Named turns come first, each shown by rows before and after it. Which turns, in which order, take the first row of each pair that follows to the second? Write the first one first, as in the answered first pair.
Gogo:
2, 4, 27, 10, -11, -6, 21, -10, -2, 9, 15, -12, 3, 2, -9, 2, 14, -9, -23, -8, -14, 8, -2, -12, -9, 6, 12, 7, -8, 15, -8, -23, -11, -9 -> 7, 16, 10, 5, -20, -2, 1, 5, 4, 8, 11, -5, -5, 7, 10, 3, -14, 17, 4, -16, -6, -20, -10, -16, 29, 1, -9, -4, 7, -9, -2, -10, 10, -6
31, -8, -31, 29, 44, -31, 19, 7, 1, 2, -9, -21, -11, -20, -26, -16, -11, 42, 25, -8, -9, 5, 0, 41, 3, 77, 18, -6, 22, 17, 10, 3, 2, -14 -> 26, -17, -41, 39, 34, -28, 20, 5, 8, 1, 9, -27, -8, -9, -40, -11, -7, 50, 14, -8, -24, -2, -10, 35, -3, 69, 21, 6, 19, 18, 10, -9, -3, -3
-30, -9, 4, -6, -15, 30, 19, -31, -11, -16, 31, 33, 34, -2, 7, -33, -3, -17, 5, -9, 33, 6, -11, -6, -36, -39, 10, 7, -21, 32, 0, -3, 3, 29 -> -22, 4, -11, -7, -31, 32, -1, -17, -2, -19, 34, 41, 27, 8, 23, -23, -25, 5, 21, -14, 31, -18, -21, -16, -4, -43, -8, 2, -10, 6, 6, 0, 20, 39
Zoza:
-8, 18, -16, -22, -15, 10, -14, 8, -12, -26, -2, 16, 3, 11, 47, -22, -41, 17, 30, -25, 16, -13, 5, -9, 18, -27, -13, 2, 3, -5, 3, 17, 21, 25 -> -8, 15, -32, -17, -14, 3, -23, 3, -19, -38, -2, 9, 0, 12, 57, -8, -36, -1, -2, -12, 4, -14, 10, 2, 5, -32, -7, 18, 5, -12, 2, 11, 21, 21
-2, -4, -15, 13, -36, 7, -11, 2, 9, -3, 18, -25, 5, 18, -15, 12, 5, 8, 4, 1, -12, 1, -8, 6, -3, -9, 2, 14, -10, 1, -6, -15, -3, 6 -> -2, -6, -7, 15, -35, 7, -8, 2, 7, 1, 17, -23, 5, 19, -20, 11, 5, 9, 13, -2, -16, -1, -11, 0, 4, -8, 1, 9, -8, 6, -4, -13, -2, 5
-17, -3, 38, 15, 0, 9, 47, 8, 2, -6, -2, 3, 5, 13, -17, 13, 23, 19, 22, -1, 19, 10, 0, -19, -4, 35, -17, -15, -9, 28, -1, 15, 8, 5 -> -20, 1, 31, 1, -1, 16, 39, 5, -10, -16, -4, 12, 9, 8, 1, 2, 13, 19, 35, -4, 34, 6, 4, -21, -2, 23, -21, -20, -6, 25, -4, 25, 16, 6
reso:
10, 2, 0, -10, 14, -7, -6, -7, -13, 3, -8, -7, -4, -11, 5, -1, 2, -14, -21, 11, -8, 1, 3, 9, -3, 9, -1, 0, 8, -2, -3, 4, -9, -15 -> 10, -1, 20, -11, 6, 7, 9, -4, -9, 11, -3, 3, -3, -13, 0, -17, -1, -3, 14, 3, 7, 9, -1, -5, -3, 9, -9, -13, 1, 11, -3, 11, -9, -10
-1, 0, -19, 24, -1, -8, -21, 2, 2, -26, -12, -9, -2, 3, -8, 21, -17, 1, -17, 3, -9, -7, -8, 5, 7, 3, -26, 16, 10, -13, 11, -7, 0, -20 -> -3, -1, 7, 18, -6, 11, 2, 0, 10, -9, -2, 9, 2, 2, -19, -5, -16, 24, 25, -18, 10, 0, -18, -15, 13, 1, -35, -2, 4, 13, 13, 5, 3, -5
2, 10, -7, -7, -30, 28, -37, 1, -21, 0, 17, 13, -30, 0, 14, -1, 0, 6, 30, -25, 26, -11, 11, 5, 8, -8, -6, 30, -23, -43, 9, -2, 30, 1 -> -10, -2, -5, -2, -36, 30, -28, -9, -21, -4, 35, 15, -19, 9, 4, -2, 14, -2, 21, -22, 21, -4, 8, 3, -17, -15, 1, 37, -34, -29, 6, -15, 21, 14
rotug:
-44, -10, -1, 5, -46, 16, 9, 19, 16, -4, 20, 10, 15, -1, -27, -19, 32, 5, -1, 4, -23, 2, 6, -28, -3, 5, 0, 25, -9, -2, -2, -38, -7, 15 -> -41, -9, 25, 2, -28, 14, 24, 22, 4, 7, 7, 9, 12, -13, -34, -35, 41, 2, 10, -5, -17, 17, 13, -26, -9, 16, -1, 11, -9, 17, -4, -29, -11, 9
-5, -2, -9, 11, -12, 5, -5, 22, 7, 4, 16, 13, 5, 17, 12, 12, -4, 10, -5, -10, -12, -7, 2, -1, 16, -13, -9, 7, 0, -12, 9, 9, -10, -12 -> -11, 2, 5, -2, -10, 13, 6, 14, 3, 5, 16, 23, 13, 5, 15, -8, 3, 0, 17, -17, 7, 7, 6, -5, 7, -13, -6, 2, -9, 4, 5, 21, -6, -11
17, -10, 23, 9, 8, -5, 15, -3, -4, 10, -11, -22, 7, 0, -27, 13, 19, -3, -12, -9, -14, 29, -1, -3, -9, 13, 2, 7, -4, 10, 2, -10, -18, -9 -> -2, -15, -12, 11, -18, 3, -4, -4, 3, -14, 17, -15, 15, 17, -11, 24, 2, 0, -15, 0, -18, 7, -14, -5, -7, -16, 0, 25, -10, -9, 8, -16, -5, 15
10, 40, 15, -2, 18, 25, 0, 18, -20, -9, -4, -3, -3, -4, -3, -20, 13, -8, 62, -8, -9, 4, 53, -14, -3, 9, -3, -1, -19, -8, 25, 49, 20, -23 -> 24, 42, -9, 17, 16, 5, -23, 33, -8, -4, -5, -23, -18, 8, -11, 13, 12, -1, 29, 0, -41, -13, 47, -10, 20, 25, -4, 9, -3, -41, 29, 30, 20, -29
Now pairs of rows:
Each pair is 2 to 4 turns apart.
-8, -3, 14, -20, 8, 6, 18, -16, -17, -4, -3, 5, 16, -12, 14, -20, 12, -17, 5, 10, 19, 20, 8, 9, -39, -4, 0, 2, -19, 26, -4, 15, 3, -1 -> 6, -10, 31, 12, 13, -7, 25, -7, 3, 15, -2, -14, 3, -1, -27, -4, 29, 6, -9, 4, -11, 22, -1, -5, -22, 26, 7, 1, -11, 26, 1, -1, -15, -6 | rotug reso reso Zoza
0, -1, -9, 28, -17, 17, -1, 8, 37, 12, 24, 1, -3, 26, -30, 8, -11, 40, 23, -15, -10, -4, -19, -30, 32, 4, -10, -4, 9, -9, 8, -3, 10, 17 -> -3, 2, 33, -2, 10, 24, 27, -6, 11, 19, 6, 17, 6, -6, -21, -28, 2, 14, 42, -22, 27, 21, 6, -18, -1, 8, -2, -23, -2, 34, -2, 19, 3, 3 | rotug Gogo
-5, -9, -27, -2, -3, -10, -19, 2, -15, -18, 6, -3, 8, 0, 13, 15, 13, -26, -48, 24, -21, -1, 15, 16, -12, -18, 6, 33, -1, -16, -14, -17, -3, -2 -> -8, -17, -23, 18, -32, 10, -5, 7, 15, -2, 38, 4, 9, 24, -12, 13, 0, 16, -13, 9, -21, -17, -9, -21, 9, -23, -6, 25, -3, -16, -3, -23, 2, 28 | reso Gogo Gogo reso
8, -24, -8, 30, -29, -10, -17, 4, 1, -11, 12, -31, 13, 25, -22, 30, 15, -9, -49, 29, -28, -9, -1, 22, -40, -15, 24, 26, -2, -27, 9, -27, -13, -13 -> 21, -19, 56, 15, 3, -8, 25, -2, -18, 12, -18, -30, 16, -11, -26, -9, 35, -14, -15, 10, 1, 28, 15, 19, -57, 8, 29, 0, -9, 18, 3, -6, -23, -39 | rotug rotug
1, -13, 36, 14, -5, 18, 19, -6, 19, 26, 9, -4, -10, 11, -36, -8, 14, 25, 24, -15, -3, 2, -10, -21, 7, 1, 4, -23, -17, 13, -3, -1, -20, 7 -> -30, -16, -13, -7, -23, 23, -9, -25, 1, -13, 27, 8, 6, 18, 15, -4, 5, -10, -4, 10, 4, -13, -5, -2, -23, -44, 12, 12, -24, -3, -6, -6, -7, 19 | reso rotug
-5, -11, 18, 11, 19, -14, 14, -9, -13, 2, -3, -17, 0, -7, -18, 0, 41, -26, -35, 14, -16, 17, 7, 15, -30, 0, 24, 16, -10, 19, -3, -19, -29, -8 -> -15, 5, -27, 0, -25, 11, -22, 5, 5, -15, 20, 11, -2, 10, 25, 1, -21, 11, 18, 5, 2, -32, -18, -9, 32, -39, -14, 9, -1, -22, 6, -2, 13, 28 | rotug rotug Gogo
-1, -28, -30, 3, -41, -7, -57, 16, -12, -8, 5, 0, -21, 29, -8, 1, -26, 18, 21, -27, -13, -18, -30, -27, 46, 28, -29, -25, 4, 10, 27, 26, 32, 28 -> -6, -26, 4, -21, -19, 3, -35, 3, -34, -3, -7, 18, -7, 6, 5, -34, -23, 4, 50, -39, 18, 3, -17, -25, 26, 26, -27, -41, -10, 42, 23, 49, 31, 21 | Zoza rotug
21, 25, -28, -12, -4, -21, -23, 21, 2, 4, -15, -2, -16, 2, 72, 7, -42, 11, 5, 4, 12, -21, 9, 16, 50, 7, -31, -24, 19, -38, 18, 27, 22, -15 -> 4, 12, -40, -19, -3, -27, -32, 7, -13, -19, -6, -9, -4, 1, 84, 10, -28, -22, -30, 25, 8, -12, 22, 35, 16, -9, -15, -1, 9, -38, 12, 23, 14, -16 | rotug reso reso
-27, -5, -14, -39, -21, 15, -13, -12, -49, -11, 18, 32, 21, -20, 71, -26, -5, -27, -3, 19, 46, -30, -21, -7, -20, -63, 3, -1, -20, 25, -20, 33, 22, 37 -> 25, 3, 55, -10, 4, 6, 27, 18, -20, 52, -15, 17, -6, -32, 8, -34, -1, 36, 46, -27, 35, -16, -32, -38, 43, 9, -10, -50, -1, 38, -4, 45, 11, 20 | Zoza rotug rotug reso
